In the data rows, the value 500 means zero.
Some points, each followed by its number:
<188 531 747 756 547 313 793 568 296 521 450 705 568 787 238 390 390 398 389 327 277 327 597 415 515 701 480 371 518 512 669 497> 0
<529 388 554 459 477 522 642 524 498 519 450 649 548 584 504 419 499 613 450 541 462 316 509 739 706 308 549 348 451 486 522 584> 1
<457 446 454 470 522 457 684 616 407 514 488 477 563 508 424 521 524 655 527 529 458 408 428 741 554 534 597 429 690 496 687 517> 2
<418 528 508 634 607 558 458 623 644 305 725 395 319 491 490 658 591 528 786 402 683 715 288 302 431 477 370 722 411 415 676 562> 3
<688 511 394 359 379 669 317 369 534 575 608 466 530 376 717 516 493 389 501 546 478 565 446 433 491 394 581 691 435 594 432 567> 4
<564 356 504 496 471 606 618 533 381 536 386 607 628 586 481 527 474 585 419 534 482 381 615 776 687 395 562 399 495 543 563 545> 5
<556 229 431 430 471 757 773 548 278 502 405 553 618 622 651 500 437 642 329 455 530 219 722 879 800 242 641 471 480 479 496 622> 6
<104 370 688 605 424 356 854 453 410 609 532 692 299 722 530 599 539 465 267 211 321 411 403 270 562 389 405 458 415 194 293 436> 7
<678 517 413 404 374 680 299 396 573 601 574 497 592 346 673 540 493 357 447 503 478 561 446 436 531 439 569 624 473 596 421 544> 8
<414 617 478 495 476 354 440 488 506 381 505 449 220 523 649 395 557 292 587 318 449 597 396 407 449 549 545 483 562 448 458 369> 9
<670 424 646 350 563 708 442 464 312 516 147 591 741 541 181 478 515 563 337 560 399 399 663 560 582 453 512 343 508 518 635 385> 10
<564 396 498 392 430 575 668 522 445 561 404 601 554 578 480 471 427 631 430 552 487 346 597 779 694 377 513 357 518 503 547 608> 11
<803 321 380 293 791 763 456 383 639 525 457 360 705 345 325 440 851 756 621 797 489 396 573 788 489 513 498 440 555 659 561 471> 12
<435 535 491 467 501 379 490 491 483 423 462 492 324 440 645 443 499 409 605 436 447 541 411 469 465 498 527 482 588 399 526 395> 13
<437 550 472 500 501 522 543 536 567 419 617 436 391 461 475 504 449 495 631 459 623 565 362 493 399 567 476 569 520 471 601 528> 14
<468 612 394 610 449 293 197 671 663 506 737 324 578 395 552 648 477 578 496 686 709 738 521 434 447 644 339 470 450 501 263 418> 15
<325 590 613 447 502 386 511 489 403 449 446 520 389 552 648 566 404 332 520 358 446 529 411 492 511 615 475 553 584 483 581 349> 16
<702 483 411 381 391 740 350 333 555 655 611 438 517 387 672 547 502 336 441 435 484 558 431 419 437 420 629 692 385 581 427 546> 17
<329 587 403 858 716 290 659 378 487 522 538 440 514 537 396 335 476 501 402 423 535 299 661 440 276 628 514 470 616 517 436 628> 18
New points follow, each followed by the number of its nearest point above by angle, seen from the average point of the numbered points.
<542 481 513 550 489 356 331 621 671 476 722 424 699 417 461 685 411 493 535 590 659 737 561 477 421 520 245 528 444 540 257 404> 15
<587 485 450 382 621 635 524 490 573 503 467 500 567 457 420 440 586 628 645 650 501 417 514 641 540 471 467 492 590 663 677 546> 12
<406 557 850 686 309 468 373 548 331 669 495 523 877 530 332 675 227 219 361 297 301 429 499 383 459 733 354 473 477 354 640 502> 0
<408 532 623 506 399 513 593 498 345 567 518 508 637 577 535 541 347 438 368 375 415 444 512 554 556 567 523 511 490 520 589 498> 0
<566 411 645 599 449 410 552 460 575 496 485 620 718 595 272 456 473 559 307 596 400 412 663 481 498 483 538 319 546 540 326 440> 10
<459 445 516 459 517 463 591 518 449 429 433 543 461 602 453 453 527 572 526 525 503 446 511 504 512 427 439 505 504 443 504 434> 7
<526 513 497 570 580 477 448 482 562 489 376 514 496 412 388 460 670 585 530 662 450 532 595 497 393 566 582 398 540 603 551 504> 12
<453 513 461 461 406 382 570 530 590 521 458 550 459 512 502 459 456 655 542 556 560 570 509 522 510 474 543 426 500 474 427 494> 15
<544 523 524 483 452 392 313 572 652 528 733 465 702 503 563 613 411 513 552 660 560 661 531 546 556 520 271 520 516 504 376 325> 15
<262 641 382 565 620 584 657 328 277 511 418 289 370 349 481 545 396 390 261 184 782 436 533 406 327 646 744 734 594 628 717 597> 18
<614 622 517 624 487 375 218 606 709 510 678 378 698 436 536 723 418 530 522 645 654 747 595 468 402 589 245 538 490 571 308 470> 15
<573 533 448 578 627 510 474 427 577 540 366 469 472 410 344 396 626 632 446 706 497 505 656 478 461 534 683 362 555 616 519 522> 12
<659 333 472 475 423 627 489 474 525 498 567 480 497 444 426 696 607 648 521 582 609 433 530 465 465 268 369 609 452 253 563 596> 3
